In the rows, zero is written as 128.
The rows of M fall into 4 groups, and each row is roughly a mix of its group's hidden directions.
M (136 x 10):
[[163 105 179 120 111 102 142 112 137 161]
 [ 93 139 129 111 188 116 119 161 148 135]
 [160  99 118 172 110 148 124 122 145 173]
 [120  95  89 107 157 161 143  91 144 120]
 [129 109 115  97 144 142 140  86 141  73]
 [136 109 187  93 158 123 104 110 125 135]
 [128 165 137 110  89 119 150  91 113  88]
 [151  98  99 160 136 163 162 110 138 100]
 [ 95 133 123 151 175 125 119 168 157 103]
 [142 112 100  79 142 138 134 110 108  79]
 [150 138 103 114 126 130 134  88 160  74]
 [120 122  79 105 139 153 136 122  91  86]
 [133 114  74 119 126 153 137  91 127  87]
 [120 167 115 132 131 135 140  79 154  84]
 [102 160 150 108 108 100 138 171  94 142]
 [ 96 110  88 149 161 142 149 131  92 103]
 [134  90  92  78 122 126 116 123  90 116]
 [138 169 131 164 142 125 136 109 185 132]
 [112 121 120  85 134 133 148  97 138  71]
 [138 152 136 168 102 111  99 160 119 170]
 [119 147 146 127 119 142 168 129 120  62]
 [ 95 120 145 118 160 140 143 108 163 178]
 [136 169 129 128  60 115 143 125 127 116]
 [100 119 118 108 146 150 144 119 105 191]
 [106  97 127 128 180 155  95 154 145 120]
 [153 102  87 135 151 138 122 121 150  75]
 [102 166 143 101 163 107 153 109 136  94]
 [130 179 154 120 101 110 160  90 114 124]
 [129 137  92 142 197 122 119 136 142 113]
 [102 149  96  98 157 117 140 137 167  92]
 [126 125 116  77 115 126 156  89 128  86]
 [130 138 136 144 178 109 143 114 182 144]
 [149 126 141 157  80 134 143 136  77 112]
 [104 128  91 136 138 152 175  98 145  98]
 [147 103  87 130 127 147 148  77 123  98]
 [102 107 172  87 106 123 136 148  92 127]
 [148 112 111 160 170 154 159 106 155 106]
 [124 131 128 178 111 147 104 157 177 129]
 [107 144 169 159 131 125 111 160 106 171]
 [104 114 111  78 108 118 107  91 127 161]
 [154  82  84 155 152 147 127 115 142 143]
 [120 121 138 109 149 107  84 158 152 174]
 [135 136  89  94 149 126 117  93 153  85]
 [ 92 147 123 152 109 159 126 157 138  78]
 [148 103 119 158 158 121 119 136 176 168]
 [110 174 154 144 132 106 109 178 133 147]
 [128  97  94 113  93 126 115 156  88  99]
 [118 126  78 144  93 133 115 135 108  81]
 [138  95 151 143 103 119  95 143 100 176]
 [ 93 151 158  83 157 114 120 150 146 108]
 [103  98  91 116 178 128 106 152 139 113]
 [114 192 154 154 125 131 125 128  95 112]
 [104 181 126 113 123 118 153  93 118  91]
 [109 140 173  93 101 111 155 136 109 161]
 [108  78 131 141 150 151 143 138  79 114]
 [113 120  95  96 173 128 126 106 147  85]
 [138  80 155 148 116 116  90 151 136 162]
 [154 121 129 175  83 143 127 114 110 164]
 [155 100 106 164 162 161 145 105 152 129]
 [121 111  68 115 150 143 122 109 141  87]
 [121 130 178 125 126 112 105 164 126 176]
 [122 111 133 126 172 127 133 130 193 149]
 [141  71  92 120  96 131 126 132  98 142]
 [128 108  97 121 101 141 164  87  91 109]
 [110 157 170 122 141 141 164 126 159  91]
 [143 128 137 160 162  98 123 140 175 163]
 [141 110  92 137  95 135 188 120 112 120]
 [167 110 137 179 139 159 110 153 136 145]
 [133 144 155 101 103 113 142  91  92 168]
 [150 143 135 147  76 124 129 127 125 184]
 [115 114 146 117 165 149 142 154 180  99]
 [153 122  72 143 156 124 115 107 167 135]
 [119 121  79 114 148 143 153  87 142  93]
 [113 149  88 117 107 142 135 112  80  91]
 [141 180 106 110 103 116 159 102 104 109]
 [157 161 122 125 133 117 107 129 187  98]
 [156 102 110 153  95 122 123 154  93 167]
 [103 172 141 126 102 106 141 151 111 174]
 [142 103  95 135  83 111 102 141  90 149]
 [ 96 112  86  89 142 142 118 106 142  92]
 [ 95 180 123 127 120 138 129 104  99  87]
 [117 162 154 113  83 114 112 141  82 127]
 [127 132 144 148  84 145  88 167 128 160]
 [116  93 101 110 164 140 143 107 177 133]
 [112 174 118 139  97 129 155  90 116  95]
 [125 103 153 150 100 133 146 156  74 151]
 [129  84 103  72 145 134 108 111 130 113]
 [124  79  81 104 131 121  99 132 135 159]
 [116  75  81  99 110 136 118 119 120 147]
 [148  99 104 124  84 157 134 102  87 132]
 [126 101 125 152 143 182 103  94 126 100]
 [147  83 130 154 111 151 133 104  79 117]
 [141 146 161 159  96  94 115 162 135 159]
 [134 171 110 152 162 135 104 175 131 145]
 [ 86 168  97 139 102 118 162 143 114 141]
 [136 144  99 143  92 120 191 114 121 132]
 [139 114 172 105 129 125 178  87 123 131]
 [109 135 126 132 125 145 180 101 127  74]
 [134 171 176 159  97 133 155 125 123 117]
 [164  86 153 142 147 153 100  94 143 129]
 [138 143 152 171 143 126 166 146 175 116]
 [121 123 151 165 141 131 109 156 112 187]
 [136 104 103 128 195 128 119 131 121  94]
 [153 167 114 132  88 119 165  96 131 103]
 [152 155 178 159 149 117 144 145 157 143]
 [115 109 122  79  95 157 130 101  96 109]
 [121 120 122  61 149 127 119  90 135 110]
 [128 111 114 123 166  94  95 149 157 166]
 [116 158 148 126  67  93 146 124 110 129]
 [113 137 114  95 105 146 131 109  74  93]
 [156 133 130 175 100 162 156 108 103 111]
 [116 162 117 140 159 117 148 116 190 130]
 [140 119 134  79 124 107 105 107 128 182]
 [117 103 103  80 161 137 132  90 126 101]
 [123 161 139  91  92 104 155 110  94 148]
 [125 114  96 142  89 174 152  96 114 117]
 [120 154 152 132 128 118 143 103  62 110]
 [114 103 110  94 100 128  94 107  82 143]
 [105 116 147  76 138 150 129  88 115  97]
 [112  97 126 132 168 138 108 163 163 162]
 [143 107  71 135 156 124 138  97 102 104]
 [110 105  73 124 113 126 118 129 172 100]
 [102  87 127 104 184 131 148 113 112 125]
 [107 125 137  80 175 133 101 113 155 142]
 [157 143 115 176 119 151 145  82 142 112]
 [140 118 111 102 126 141 141  73 154  87]
 [129 166 121 145 140 111 133 129 190 157]
 [114 135 108 134 117 154 182  82 133 106]
 [121 180 116 127  96 102 136 162 127  94]
 [138 128 125 138  83 164 140 124  81  95]
 [136 127 139 148  92  93 114 141 147 184]
 [109 140 111  80 145 106 105 143 171 150]
 [ 99 131 132 154 155 163 186 131 127 137]
 [ 91 147 117  95 141 124 149 128 137  70]
 [104 173 131 156  84 108 136 114 149 150]
 [ 98 126  96 115  78 126 114  99  95 111]]

Which three rows in each list fit none of the groups? Every other row fits one group, some only roughly. Give them in the order they come.
    k_655: [152 121 144 153 132 104 157 140 190 124]
    k_94: [102 143 131 147 148 126 103 184 167 120]
    k_631: [102 129 115 100 123 141 102 113  86  78]
    k_117: [137 155 175 166 124 118 159 121 164 139]
    k_213: [110  91 118  81 170 153 115 116 114 118]
    k_754: [134 102 169 151 107 156 131 120 109 178]
    k_64: [126 109  99 103 157 121  96  94 171 142]
    k_841: [155 129 111 151 120 151 154  91 132  75]
    k_560: [116 103 151 112 158 110 103 158 155 172]
    k_77: [131 121  61 156 136 135 127 148 140  96]

k_64; k_841; k_560
    k_419: [148  93 121 142 161 131 122 164 177 110]
    k_588: [103 143 128  79 103 135 157 104  87 122]
    k_768: [116 138 176 155 172 114 138 139 158 149]
    k_310: [111 152 110  80  87 113 129 105  96 118]
    k_142: [157 166 139 115 123 126 162 112  75 138]
    k_358: [147  86 106  93 149 145 176 118 120 132]
    k_909: [117 152 106 131 181 128 169  99 135 107]
    k_162: [113 159 104 122 110 134 164  70 113 130]
    k_218: [121 191  85 148 111 129 144 128 121 116]
    k_782: [167 123 104 147  89 135 147  88 115 156]

k_588; k_310; k_909
    k_241: [137 156 161 129  83 140 159 126  83 127]
    k_181: [154 120 109 137 125 154 168  85 140  89]
    k_555: [120 107 106 165  86 160 146 139  92 115]
    k_137: [155 126 165 172 124 125  87 161 127 142]
    k_4: [ 94 143 114 129 151 109 122 167 174 158]
    k_873: [107 106 145 132  85 157 116 157  85 144]
    k_200: [127 114 163 165 156 128 129 155 180 134]
    k_464: [152  92 126 168 142 145  96 151 152 158]
    k_450: [118 119 101  88 136 129 157 101 125  75]
    k_837: [179 108 145 166 114 137  96 117 125 157]
    k_557: [ 87 152 141  77 126 127  92 128 114 107]

k_241; k_181; k_557
    k_535: [133 103 111 148 101 159 140 128  74 157]
    k_743: [134 116 153 182 117 169 137 148 118 158]
    k_620: [129 141 102  86 109 119 150 112 112  74]
    k_687: [167 145 132 163 122 108 143 157 163 163]
    k_760: [131 152 157 153  82 144 131  85 112 108]
    k_211: [101 154 132  75 110 117 127 124  81 120]
    k_2: [ 84 156 118  95 157 107 152 144 102 110]
    k_161: [102 155 153 108 159 102 151 124 174 112]
    k_958: [ 95 151 145 172 130 127 173 156 143 140]
    k_723: [139 144 147 153  67 106 125 133 114 163]
    k_898: [144 175 131 146  83 100 135 146 100 140]
    k_726: [125 152 177 155  79 124 117 142 121 150]

k_535; k_743; k_211
    k_325: [120 138 161 165  96 133 174 112  98 132]
    k_446: [121 127 112 115 159 132  66 161 124 152]
    k_615: [137 128 145 115 158 124 108 124 163  65]
    k_889: [ 92 134  89 108 151 140 143 121 157  84]
    k_249: [ 88 162 112  83 172 128 132 128 123 125]
    k_76: [129 105 100 112  77 132 108 134  80 136]
    k_312: [155 106  94 166 153 139 135 111 174 126]
    k_991: [138 105 113 143 163 131 104 173 166 153]
    k_454: [123 154 131 128  79 105  84 141 143 160]
    k_630: [151 123 152 119  84  99 130 114 108 177]
    k_587: [120 127 106  94 144 149 141  70 157 116]

k_249; k_312; k_454
    k_462: [124  87 111 123 170 155 157 108 149  98]
    k_493: [118 120  72 140 151 162 130 111  92 110]
    k_544: [111  78  92  89 134 144 103 128 109 141]
    k_341: [139 100 133  67 144 119 137  97 117 157]
    k_333: [150 105  79 158 140 145 134 107 120  86]
    k_939: [133 112 155 126 121 142 170 102 116  72]
    k_941: [149 143 127 129 119 128 173  70 119 100]
    k_603: [114  73 114  91 130 143 145 109 117 162]
    k_506: [104 120 110 171 148 143  91 173 138 136]
    k_273: [156 161 156 161 133 121  86 147 158 139]
    k_323: [154  86 137 164 136 136 153 110 171 145]
    k_49: [112 121 113 104 134 150 114 101  87  76]
    k_789: [133  87 143  90 151 144 134  86 113 100]

k_462; k_493; k_323
    k_961: [110 104  92 112 187 136 139 121 133 101]
    k_738: [133 126 143 122 168 127  96 133 179 166]
    k_208: [138  92 116 138 174 142 131 148 179 121]
    k_541: [114 170 139 158 108 116 129 135 138 185]
    k_730: [104 139 110  96 189 105 135 147 119 112]
    k_621: [112 171 150 128  94 119 133 149 123  76]
    k_947: [132 134 130 124  70 135  99 128  80 148]
    k_794: [104 171 171  85 136 116 151 125 126 122]
    k_553: [138 177 152 158 122 111 105 168 150 135]
    k_884: [100 161 105 100  92 106 118 120  94 101]
    k_334: [120 131 121 134 107 155 173  90 108  86]
    k_112: [144  89 135 142 108 145  94  98  86 109]

k_794; k_884; k_112
    k_288: [ 90 124 151  90 175 127 107 136 141 102]
    k_919: [106 106  83  96 161 123 157 117 109 105]
    k_895: [143 129 122 100 112 109 144 123  69  89]
    k_649: [156 133 104 114 175 134 153 105 163  99]
    k_457: [116 142 103 120 152  89  99 133 181 141]
    k_533: [102 118 109  90 167 137 147  89 145 102]
    k_106: [102 189 157 148 140 114 156 116 120 121]
    k_468: [118  62 113 123 146 158 133 131 145 154]
    k_773: [120 158 165 126 144  92 109 137 152 172]
    k_418: [146  84  98  90 147 135 149  94 116 113]
    k_351: [121 167 174 137  86  98 133 152 125 131]
    k_455: [111 123  94  98 132 129 160 111 130  71]

k_649; k_457; k_106
    k_944: [120  72 134 144 127 144  91 136 100  95]
    k_763: [124 146 137 146  73 131 136 125 119  72]
    k_402: [170  96 123 135 110 141 134  83  92 111]
    k_826: [ 88 128 155  99 132 114 134 166 106 169]
    k_668: [104 100 128 101 107 146 117 136  78 167]
    k_693: [148 133  98 195 128 149 127 125 152 140]
    k_821: [131 128 154 127  84 122 139 146 107 187]
    k_3: [142  94 141  95 130 171 146  92 101 117]
    k_46: [100 133 136  87 115 156 152 120 115  76]
    k_238: [128 115 130  76 134 134 138  82 169 116]
    k_169: [115 123  88 132 171 138 105 129 161  87]
    k_877: [130  93 131 106 159 170 126  99 115  88]
    k_929: [105 147 127 101 148 153 127 105  86  83]
    k_715: [117 145 134  77 155 137 157  86 119 106]
    k_681: [ 96 156 133  78 130 127 127 111  93  95]

k_668; k_3; k_877
    k_233: [144 160 123 187 125 122 147 137 167 142]
    k_583: [128 128 151  85  96 142 123  93  96  94]
    k_559: [124 110 112 140 105 148 180 107 158  91]
    k_166: [ 89 176 167 136 112 118 133 145 137 156]
    k_380: [105  92  89 107 175 131 143 137 128 102]
    k_537: [ 91 104 109  79 130 120 111 118 104  92]
    k_863: [ 94 131 127 114 127 177 151 118 101  85]
    k_698: [100 137 125 124 148 113  87 185 148 115]
    k_133: [112 171 122  86 141 116 145  93 139  94]
    k_818: [115 149 123 109  74 113 137 106  79 130]
    k_306: [109  83 126 105 127 137 128 152 119 186]
    k_867: [149  95  99 138 138 121 109 133 136 191]
    k_711: [151  79  86 149 158 146 119 143 145 125]
    k_714: [105 117 103  84 182 139 122 118 128 103]
    k_996: [154 163 140 130 172  91 141 141 160 111]

k_537; k_863; k_996
    k_982: [110 146  95  87 130 122 169  96 152 110]
    k_396: [112 126 102 100 187 104 113 111 142 149]
    k_90: [ 94 135 127  76 132 146 146 114 115  82]
    k_558: [157 142 166 148 141 119 130 120 186 149]
    k_260: [124 105 109 133 182 162 138 115 150 163]
    k_779: [129 178 100 132 108 117 164 113 158 156]
    k_348: [166 132 134 164 117 124 168  87 116 155]
    k_744: [ 89  99  98  98 132 125 146  94  94 143]
    k_153: [146  84 100 135 139 124  90 149 149 166]
    k_205: [136 139 170 110  85 146 143  86 104 130]
    k_635: [125 102  83 122 176 141 129 125 168 140]

k_558; k_260; k_744
    k_401: [167 106 106 163  78 148 127 117 139 116]
    k_156: [137 117  96 119 182 142 163 106 143 104]
    k_91: [104 114 151  86 152 119  81 156 124 142]
    k_227: [114  92  92 107 157 105 115 129 168 153]
    k_521: [140 145 176 145  97 128 147 121 123 179]
    k_904: [163  98 121 119 182 154 119 106 147 111]
    k_276: [139 162 136 172 101 118 159 139 149 165]
    k_437: [125  99  99 139 154 153 122 113 188 122]
    k_784: [163 125 153 140  88 126 159  83 146 139]
    k_718: [124  65 115  85 145 140 144 119 118 138]

k_156; k_904; k_784
    k_626: [151 118  90 134  77 120 112 151 111 163]
    k_482: [125 116 129 110 170 114  78 159 139 158]
    k_590: [159 132 153 128  79 107 142 137  81 137]
    k_175: [ 93 182 156  95 144 112 134 114 139 136]
    k_89: [154 119 151 177 137 158 147 151 164 117]
    k_271: [118 103  92 121 176 132 122 143 163 161]
    k_17: [142 172 144 170  80 138 128 131 121 149]
    k_638: [133 147 109 110 165 148 156  90 119  85]
    k_39: [146 105 174 142 125 103 122 160 120 173]
    k_839: [152  81 106 130 144 146 130  94 131 173]
    k_689: [148  99 134 159 118 118 107 171 163 160]

k_17; k_638; k_39
